[[328 780 251 214]
 [785 802 707 698]
 [353 807 225 221]] yields 251

[[3 3 4 3 5 5]
 [1 2 5 4 1 8]
 [5 4 5 3 4 5]] yields 5

[[ 186 -182   36  285  392  395]
 [-526  370  328  131 -133 -177]
 [ 188 -193  174  549  659  651]] yields 392

[[21 53 49 25 53 23]
 [72 90 17 62 24 31]
 [27 32 20 44 12 16]] yields 53

[[-23 -31  16  -5]
 [  5 -22  23   0]
 [ 42  -1 -32  28]] yields 16

[[172 176 171 491]
 [403 729 574 768]
 [138 667 104 860]] yields 171

[[5 3 3 3 4 6]
 [5 3 1 1 3 6]
 [5 6 7 7 6 5]] yields 4

[[-347  568 -622  761]
 [-272  324 -713  378]
 [ 688  710  627 -908]] yields -622
---
[[  0  -8   2 -18   1  -5 -44  -9  -1  20   9  -6  -3  -2]
 [  0 -22  12 -14   0 -15 -29 -31   2  10   4  -4  -8  16]
 [  0 -17   9   9  -3 -14  22 -27   4 -16  -9   5  -7  20]
 [  0 -15   8  10  -3 -13  26 -25   4 -18 -10   6  -7  19]
 [  0 -19  10   7  -3 -15  18 -29   4 -14  -9   4  -8  21]
 [  0 -17   9   9  -3 -14  22 -27   4 -16  -9   5  -7  20]
 [ -1  22 -17  11  -3  12  15  30  -1  -5  -3   7   6 -22]
 [ -1  18 -15  -2  -1  11 -15  26  -2  10   5   1   5 -23]
 [  0 -16   7 -17   1 -10 -40 -21   0  17   7  -6  -5   8]
 [  0  11 -11  -9   0   7 -30  17  -3  16   8  -2   3 -19]] out 8

[[ 38 -29  16 -31  16  29  16 -27 -13  29]
 [ 26 -17   6 -27  -3  -5  -2 -17   0  -1]
 [ 38 -50 -14 -46 -14  14 -39 -54 -12  15]
 [-19   0 -47  16 -38  10 -43  -1  21  31]
 [  5 -17   3 -14   4  -6 -16 -20 -18 -23]
 [  7   3  12  -2   8  -1  13   4   1  -2]
 [-28  25  -8  20 -12 -29  -5  24  12 -28]] out -2

[[ 11   2   6 -15   5  24   4  29   4]
 [-33   9 -35  18 -30 -17  21  25   0]
 [ -9  45  15 -28 -12  18 -16  -3  14]
 [  3  18  14   7   5  26  -1 -52   6]
 [-32 -11 -22 -30  22  10   5  23  -6]
 [-50 -30 -21  13 -16  -8   1  13  -1]
 [ -3  13  26 -15  23  43  -1 -17   9]
 [  8 -21 -26   9  49 -19  -5 -12  11]
 [ 13 -24  14 -24  37   7  -1 -26 -24]
 [  0   3  16  -3 -48   9   4   6 -12]] out -24

[[-14   2  10 -18  12   5  20]
 [ 10  -5 -26  23 -10   1  -7]
 [-11  -6 -10   4 -12   0  -5]
 [-31  -4  31  -9 -17   1  11]
 [ -5  -2   0 -16   5  46   8]
 [  5  -1   5  -2   3  13   4]
 [ -1   7 -10  13   4  -2  -5]
 [-12  -8  -3  19   6 -26  -3]
 [  2   5 -10 -28  -8 -19 -11]] out -3

[[ -1  -4 -12  21   6 -53   4  11  11]
 [ 16   9 -22  -7  23  35   4 -31   3]
 [ -1 -17   8 -14 -12 -53  16  42 -30]
 [ -7  -4  18 -14 -12  17  -2  11 -14]
 [ 10   9 -22  14  23   0  -2 -20  19]
 [ -7   9  -2  21   6  17 -14 -20  28]
 [ -7  -8   8   0  -3 -36   4  21  -5]
 [ 16   9 -33   0  23  17   4 -20   3]
 [-12   5  18   7 -12  35 -20 -20  19]
 [-18  -4  28  14 -21   0 -14  11  11]
 [ -1   0   8 -21 -12  35  -2   0 -14]
 [  5  -4  -2   7   6 -36  10  11  -5]] out -14

[[ -1 -16  45   3   4  -4  -4  -4]
 [  4 -12  19  -8 -13  11  -7   1]
 [  7  11  13  -7  14  -5   6   0]
 [  2   8   6 -12 -14   2  -6   1]
 [  1  11   9  20  -5   4  -2   3]
 [ -2   3   0  -9   8   0   5  -7]
 [ -1   7  27  10  -5   4   4   4]] out -7

[[ 17  14 -13 -24 -25  16  25  21 -18 -37 -15   2  24]
 [ -4 -11  45 -24 -13 -17   4 -18  19 -20  13 -31  28]
 [-12   0 -20 -18 -18 -31 -12  27 -23  -8  28  21  31]
 [ 24  11 -10 -30   7 -28  23  28  15 -20  -7 -27   5]
 [  9 -37 -28  -5 -20 -11 -12  26  32  34  -6  12 -19]] out 5

[[  0   3 -10  -2  -2   5 -10   2   5  -6  -2   0  -4   2 -12  -8]
 [  0   1  -5  -1  -2   2  -4   3   3  -2  -2  -1  -2   1  -5  -2]
 [ -3  -1   0   2   5  -1   3  -8  -7  -6   6   5   3  -3  -4  -6]
 [ -2  -1  -3   0   0  -1   0   1  -1  -1   0   0  -1  -1  -3  -2]
 [  9  12  47   6  26   4  24 -54 -22  -4  36  20  26   3  35   3]
 [ 14  18  37   1  18  13   9 -45  -7  -4  27  14  19  10  28   1]
 [-17 -21 -18   5  -4 -20   9  23 -13   2  -9  -3  -7 -17 -17  -1]
 [  1   5  -2   0   4   6  -5 -11  -1 -10   7   6   2   2  -7 -10]
 [-12  -8 -42  -3 -10  -1 -21  23   5 -16 -13  -3 -17  -6 -45 -21]
 [ -2  -2  20   6  14  -7  18 -23 -20  -2  17  11  12  -6  13   1]
 [ -2   0 -12  -1  -3   2  -8   5   3  -6  -3   0  -5   0 -13  -7]] out 1
